(in the rows, 128 means zero)
The rows below fall into families. The same turns and mirrors carry the whole set onto itself and the rows of a family onto each other. For each named row, which other rows are in its family? Write them in the order they are listed.
These 32 rows form 4 families of 8 rows each.
k556: [104 120 159 153 124 132 145 123 149 145  97 148 126 122  95 131 145 116
 116 125 165 127 171 110  96 113 139 131 132  94 119 111 129 124  98 179
 139 113 155 117 133 114 156 117 112 129 190]
k690: [145 105 117 118 111  99 100 146 110 133 147 141 123 150 128 169 135 124
 148  90 131 158 125 147  84 120 135 130  65 156 101 133 122 116 115 112
 133 115  86 154 127 146 129 117 155 129 111]
k568: [142 131 116 142 111 120 112 127 109 158 179 148 134 145 149 143 121 109
 148 100 115 152 146 167 119 116 171 132  96 126 103 123 131 130 108 104
 113 121  92 149  99 140 131 120 167 127 114]
k596: [134 164 140 118 129 141 107 119 120 109 137 158 133 123 139 124 142 129
 154 149 154 152 120  71 149 110 173 111  82 127 133 153 136 131 104 126
 113 128 124 143 108 145 102 115 135 108  99]
k80: [128 119 103 115 138 114  96 136 111 137 118 126 143 118 116 130 131  97
 145 100  96 126 148 151 112  94 133 120  54 118  96 172  99 135 134 103
 133 113 118 160 137 141  99 122 133 132 100]
k249: [162 127 143 140 123 131 112 134 135 123 164 143 130 166 141 158 109  99
 144 123 123 162 132 145 114 127 152 118  77 141 121 129 120 115 123 108
 124 114 102 157 103 157 130  97 158 113 113]
k311: [113 150 114 122 116 110  80 123  86 159 157 155 138 119 174 142 116 120
 142 131 121 138 116 100 163 126 150 139 123 121 122 148 125 130 135 109
 112 148  99 110 108 148  77 133 140 115 113]
k750: [121 121 149 166 112 114 135 127 131 124 101 107 119  99 108 145 115 121
 102 148 138 147 159 118 109 135 105 134 166 101 124 100 122 118 132 116
 186 153 110 110 142 114 161 119 139 118 165]
k802: [142 117 149 154 120 126 183 134 110 121 101 107 124  85  92 124 106 121
 115 132 149 160 152 129 108 123 118 140 151 108 128 106 142 128 145 102
 169 133 111 122 131  97 152 150 140 131 154]
k397: [122 169 111 130 101 142 111 123  96 125 150 157 133 134 146 130 132 143
 154 105 152 139 130  76 157 118 168 132 108 106 132 142 126 138 100 100
 115 138 122 138 129 139  98 118 156 122 101]
k309: [144 134 131 111 139 154  90 122 133 133 144 149 136 115 127 120 119  89
 126 130  97 161 128 166 139  96 140 129  69 131 111 160 123 141 128 103
 115 114 126 170 131 135  93 124 129 120 107]
k835: [138 109 154 128  96 122 170 131 113 115 117 130 124  99  88 128 112 132
 105 147 106 125 177 129  82 134 124 130 171 119 135 127 138 126 143  94
 176 136 108 118 158 118 133 128 122 114 153]
k642: [132 127 113 125 128 158  93 109 112 158 163 148 148 138 132 131 120  93
 136  86 102 134 140 154 139 106 148 127  74 107 109 142 125 136 114 112
 100 105 115 138 139 144  90 110 122 139 105]
k401: [112 120 148 140 123 142 184 132 134 148  89 130 136 117 102 123 123 110
 117 104 182 121 150 105 113 119 128 139 134  96 133 128 123 127 136 169
 119 111 172 129 130 116 126 141 117 129 182]
k574: [141 112 122 112 110 112  94 118 117 154 150 155 118 170 109 158 143 139
 165 105 125 145 112 149 109 104 178 123 108 162 100 155 125 141 120 136
 121 120  99 159 109 123 126 145 155 145 116]
k361: [101 114 146 131 138 110 123 127 134 177 110 136 128  87 122 154 148  95
  84 144 151 130 161 147 110 112 118 131 143 106 114 120 135 122 126 172
 126 142 136 112 130 102 138 136 107 111 203]
k20: [130 154 120 108 137 107 116 131  89 109 127 145 138 103 130 161 171 144
 159 106 163 133 130  71 133 114 151 108  72 119 123 166 130 134 105 116
 122 152 114 142 119 150 107 126 138 131 106]
k29: [107 110 146 143 123 151 106 105 135 123  81 114 125  85  85 120 125 118
  92 135 140 149 134 113 130 118  99 134 142 120 116  97 138 126 128 137
 171 148 129  97 170 114 123 123 101 131 155]
k589: [110 109 167 126 112 129 174 122 131 132 102 153 140 130  95 130 137 126
 119 114 147  96 170 116  94 133 151 130 153 130 128 128 137 129 135 171
 124 144 171 121 123 152 114 123 109 124 190]
k469: [128 129 124 119 120  97  80 110 103 150 133 135 131 151 131 153 121 134
 171 139 101 118 107  97 135 124 157 114 135 126 116 184 100 140 150 124
 143 133  92 126 104 146 101 142 140 139 100]
k409: [117  84 134 117  96 148 143 101 134 129 102  93 136  97  89 108 128 125
  95 137 128 125 137 125 100 129 130 113 151 157 119  96 145 117 152 141
 155 151 115 109 165 136 112 115 103 103 130]
k601: [136 132 138 125 122 129 149 124 129 130 104 106 119 107  97 153 132 157
 102 150 127 100 158 121  81 138 101 128 163  88 169 138 127  98 130 115
 175 138 132 101 149 117 135 138 138 112 145]
k526: [143 129 107 114 142 127 101 112 112 158 145 126 140 156 106 177 140 102
 147 102 103 101 140 139 129 102 151  95  91 109 122 194 104 139 143 116
 111 121 112 154 131 123 100 120 128 130 112]
k149: [117 103 155 141 141  99 152 131 117 180 113 127 120  86 119 133 137 105
 116 143 165 143 136 124  97 125 118 145 141 114 135 131 167 119 136 167
 108 129 116 112 109  96 126 153 112 106 192]
k997: [114 108 155 116 118 110 149 113 130 170 126 127 124  83 118 129 168 125
 102 148 138 110 157 134  80 133 129 128 160 118 138 150 167 131 123 162
 103 158 128 141 136 121 118 136 110  90 187]
k344: [115 107 134 109 125 139 121 110 129 131  80 112 123  99  82 121 137 160
 103 145 136 121 126 135 103 117 127 134 149 155 133  98 149 101 140 153
 172 160 143  80 128 126 113 154 125 125 137]
k624: [145 148 108  98 117 137 105 112  96 123 141 137 126 140 106 179 158 154
 145 103 150 136 108  99 151 108 159 103 114 138 128 168 123 145 125 103
 122 156 105 153 143 116 105 137 148 134 100]
k415: [125  86 144 139 123 151 142 106 131 145  96  87 136  92 100 117 104 104
 102 125 146 148 112 114 117 134  90 131 140 115 128 102 139 116 157 145
 151 118 111  98 157 124 116 134  98 128 139]
k286: [133 159 137  95 120 114 100 142 113 137 156 168 138 122 183 164 113 113
 123 157 134 154 117 107 155 129 144 131 120 126 128 165  98 127 146 116
 118 134 122 141 105 152  94 136 141 111 125]
k273: [114 135 125  92 116  83  87 137 102 146 129 152 141 112 174 153 136 138
 149 124 132 135 107  94 126 132 131 136 113 121 106 174  91 134 135 137
 133 135 114 138 110 173  98 150 141 143 113]
k837: [121 108 160 129 141 131 142 120 138 145  93 141 127 138  78 134 133 143
 127 129 121  90 163 138  70 123 130 136 134 112 146 130 141 100 122 167
 153 113 163  86 115 138 124 137 115 135 170]
k377: [125 119 127 105 132 130 143 120 143 168 111 107 121  94 104 151 167 142
  85 136 147 108 150 175  80 116 122 129 143 122 145 126 147 103 122 158
 130 155 149 127 131 108 134 154 140 104 168]

The rest of the family of k29: k556, k568, k311, k750, k397, k642, k361
The rest of the family of k837: k574, k469, k601, k526, k344, k624, k377
The rest of the family of k273: k690, k80, k835, k20, k589, k409, k997

The rows below fall into families. The same turns and mirrors carry the whole set onto itself and the rows of a family onto each other. For each named row, which other rows are in its family? Write them in the order they are listed.
These 15 rows form 3 families of 5 rows each.
k753: [ 98 177  91 115 157 125 160 156 154 152  82 139 100 167 161 152 163 123
 159 131 112  82 145 162 163 124 174 158  94 128 159 145 134 138 140 202
  48  69 114 103 153]
k384: [132 166  90 116 120 116 126 170 138 136 122 120 121  75 164 102 136 128
 139 108 103  83 130 111 193 117 145 108  84 119 118 102 121 101 106 136
 145 158 118  71 173]
k388: [100 191  79  73 143 127 111 103 115 101 152 162  92 114 159 114 157 107
 114  84 111 104 137 142 153 147 136 124  71  79 168 119  89 127 104 146
  80  70 125 109 145]
k71: [110 199 104  96  93 123  82 152 158 135 112 108 141 109 194 124 152 125
 153 126 115 119 104 102 222 151 159 140 104 119 137 102 113  96 122 164
 104 100 142  95 140]
k891: [ 89 169  74 133 156 125 159 150 119 146 101 156  69 135 132 123 159 116
 140  82  90  96 149 173 144 126 157 146  74 110 157 162 121 151 134 171
  66 101 110 101 181]
k540: [ 91 174  65 136 116 110  92 146 123 130  80 118 134 141 145 108 185 108
 168  84  99 106 129 164 181 131 167 188  81 146 157 148 121 121 129 188
  84  81 129  91 168]
k692: [141 145  64 100 148  94 116 130 115  90 137 131 143  94 145  90 147 104
 139 100 125  56 161 149 160 106 133 124  62 114 143  98  96 107  97 143
 130 124 108  74 154]
k906: [121 163 103 123 125 104 127 171 148 147 127 123 126  86 162 129 103 115
 164 131 128 115 154 120 222 149 138 109 108 104 140 134  69 117 163 155
  91 147 123 116 150]
k697: [125 150  82 102 155  91 118 125 128 105 144 138 139 113 148 122 114  89
 158 125 146  90 182 154 186 141 126 123  90  95 168 132  52 127 153 165
  68 102 117 125 130]
k365: [139 167  94  66 175 120 163 127 158 110 133 146 116 135 176 139 140 120
 133 154 135  44 161 138 151 108 148 109  82 101 151  93 119 117 106 168
  84  84 103  90 129]
k935: [128 188 118  84 140 135 161 167 177 154 118 132 101 113 194 149 129 141
 136 159 117  82 126 100 190 125 160  99 105 104 129  97 133 114 122 159
  93 114 118  92 145]
k214: [106 167  67 128 139 120 140 157 128 134  82 131 106 135 145 105 186 123
 144  89  87  67 132 162 147 100 170 162  64 144 138 129 155 125  99 174
 109 102 110  67 184]
k569: [ 94 201 100  97 117 138 122 146 134 144 135 149  73  91 170 122 136 128
 119  91  94 133 115 110 190 157 141 106  91  77 144 125  97 125 124 136
  94 117 133 109 166]
k400: [123 185  82  69 126 111  78 114 145  94 124 118 165 134 180 120 169 107
 153 132 136  80 132 134 188 134 152 154  83 119 160  92 101  96 106 176
  90  59 131  95 120]
k483: [110 144  74 147 145  95 138 170 138 141  78 116 139 141 141 124 150 106
 184 122 124  76 168 173 184 117 161 167  91 148 152 153 108 127 155 199
  74 112 109  99 163]

The rest of the family of k753: k891, k540, k214, k483
The rest of the family of k388: k692, k697, k365, k400

